In the rows, zero is written as 128.
Rotation paths and how fast each direction turns (degrees each step)
Each turn is a multiple of 5 degrees from 10 to 175, or 0.
Each row of a path follows its step; steps can be skipped.
Rotation 1:
step 0: [122 129 131 131 131 131 131 128 125 124 130 122 132 122 129 120 139 123
 125 137 130 125 125 113 128 131 128 123 137 129 129 132 128 127 122 117
 125 129 124 129 128 126 118 115]
step 1: [125 117 118 128 124 122 134 130 123 127 127 127 127 122 136 130 126 132
 136 125 135 136 125 135 126 136 116 132 119 121 131 126 133 136 130 126
 122 120 129 121 122 123 127 131]
step 2: [136 130 143 126 129 121 134 119 121 133 120 129 126 131 128 128 123 129
 121 133 125 126 140 129 129 124 136 138 128 123 132 122 128 131 131 126
 125 137 131 124 125 134 128 123]
step 3: [134 129 131 133 137 123 131 130 134 127 132 120 124 121 120 129 136 119
 128 127 124 128 124 119 132 127 130 129 127 124 119 130 119 132 125 129
 131 118 125 135 123 114 132 125]
step 4: [121 119 128 130 129 128 123 120 130 122 126 141 144 119 124 141 129 134
 133 133 134 126 128 131 131 131 122 127 126 128 131 128 130 129 131 133
 128 127 125 121 120 132 135 128]
step 5: [128 133 139 123 128 129 134 126 131 122 118 129 127 134 128 121 133 123
 123 120 128 126 124 129 126 131 132 127 133 116 146 133 133 133 132 129
 132 131 136 132 134 129 129 126]
step 6: [125 122 121 126 126 125 126 127 124 129 127 120 123 124 123 125 140 115
 128 129 124 138 130 127 140 132 128 137 127 129 118 134 126 126 134 132
 133 127 121 122 132 131 122 134]
step 7: [127 131 134 143 126 135 131 129 119 128 126 133 135 119 130 127 123 132
 137 119 131 122 134 136 136 126 125 128 134 136 129 133 124 129 136 123
 121 129 129 132 120 131 129 129]
step 8: [128 135 136 120 132 125 126 128 132 129 130 118 128 124 127 129 135 139
 131 123 127 123 129 137 126 128 129 129 132 119 135 126 128 137 116 128
 138 128 122 126 133 125 116 126]
step 9: [126 129 124 130 119 131 135 119 129 128 130 117 135 125 123 128 124 119
 124 131 128 136 119 123 135 131 126 125 134 132 120 126 136 130 127 130
 127 129 132 114 121 128 126 118]
step 10: [126 120 137 128 125 127 134 132 134 132 131 131 128 128 122 135 124 126
 132 122 132 140 135 139 123 127 128 129 128 127 130 123 131 136 135 118
 121 124 134 139 124 130 132 137]
step 11: [137 135 127 122 129 118 121 118 132 128 127 126 125 121 122 130 139 125
 124 130 125 125 142 122 130 120 126 130 133 135 140 128 125 126 120 126
 130 129 128 128 128 134 127 126]
Directions:
[128 128 123 126 127 128 130 128 128 130 127 127 131 127 128 129 128 126
 125 127 126 127 127 126 129 126 125 128 126 127 127 129 125 127 127 129
 129 125 128 129 128 129 125 126] => 130
Rotation 2:
step 0: [131 132 131 129 127 133 130 132 130 131 120 119 122 133 125 124 121 125
 135 120 128 135 118 130 136 126 123 132 131 126 131 128 140 127 129 122
 122 121 125 131 130 124 129 135]
step 1: [131 118 126 124 131 122 130 122 123 130 129 130 132 123 133 126 113 128
 130 122 127 122 131 127 124 129 125 133 136 132 122 132 135 122 133 129
 134 121 133 133 128 126 133 129]
step 2: [120 134 132 127 125 119 130 133 127 132 127 124 125 132 125 133 127 128
 132 132 127 133 120 127 133 135 129 138 134 135 127 117 130 130 132 129
 130 119 126 126 130 121 135 134]
step 3: [126 127 124 134 130 121 127 121 131 127 119 134 122 128 139 130 130 135
 124 126 122 122 126 115 129 127 125 132 133 135 124 129 134 125 133 130
 136 130 130 136 132 131 128 123]
step 4: [118 131 125 137 128 130 126 128 121 132 127 123 120 124 124 133 128 135
 126 125 126 134 125 134 135 132 122 135 115 134 128 126 129 127 129 121
 135 129 127 125 128 126 133 133]
step 5: [134 129 126 134 127 123 120 118 126 133 123 129 130 130 131 121 124 129
 128 125 119 131 128 126 127 127 135 130 129 137 133 135 141 128 133 124
 124 136 127 132 125 134 128 133]
step 6: [131 126 125 124 132 129 132 130 127 134 118 120 124 129 125 129 126 121
 133 119 122 129 136 136 129 129 126 132 121 128 124 121 132 124 136 118
 129 123 127 125 132 123 128 134]
step 7: [134 125 129 126 125 131 127 119 136 138 130 127 133 132 125 131 120 129
 134 130 126 128 130 128 124 128 126 139 138 133 127 128 139 128 130 133
 135 135 129 131 126 127 135 128]
step 8: [124 138 125 129 130 128 138 135 131 129 128 124 128 122 130 132 126 131
 137 123 121 135 125 120 129 128 127 130 133 126 125 122 130 116 134 122
 130 124 131 127 136 121 131 130]
step 9: [124 125 132 132 127 123 123 122 129 123 129 121 127 129 125 128 124 132
 129 126 124 118 116 124 127 131 128 137 127 126 128 131 132 126 134 128
 139 133 131 140 128 128 136 123]
step 10: [123 130 124 132 123 124 125 119 124 128 121 124 123 121 132 133 126 129
 135 126 126 140 124 127 131 135 129 122 127 136 127 127 120 125 129 123
 129 127 127 132 134 122 133 138]
step 11: [138 126 131 127 126 127 119 132 128 130 117 124 120 124 130 126 128 129
 125 120 125 121 123 128 130 125 124 134 124 138 133 131 139 129 130 134
 126 129 125 134 127 127 134 128]
Directions:
[127 126 130 127 127 126 128 129 125 125 127 129 126 128 130 127 127 129
 127 127 131 128 125 128 130 127 126 127 130 130 128 129 128 129 127 131
 127 124 128 129 129 127 129 129] => 35
[130 129 129 128 130 126 127 133 128 126 126 128 129 130 128 126 132 129
 128 128 126 127 128 125 128 126 130 129 128 128 131 126 129 128 129 127
 125 128 129 130 128 126 127 129] => 125
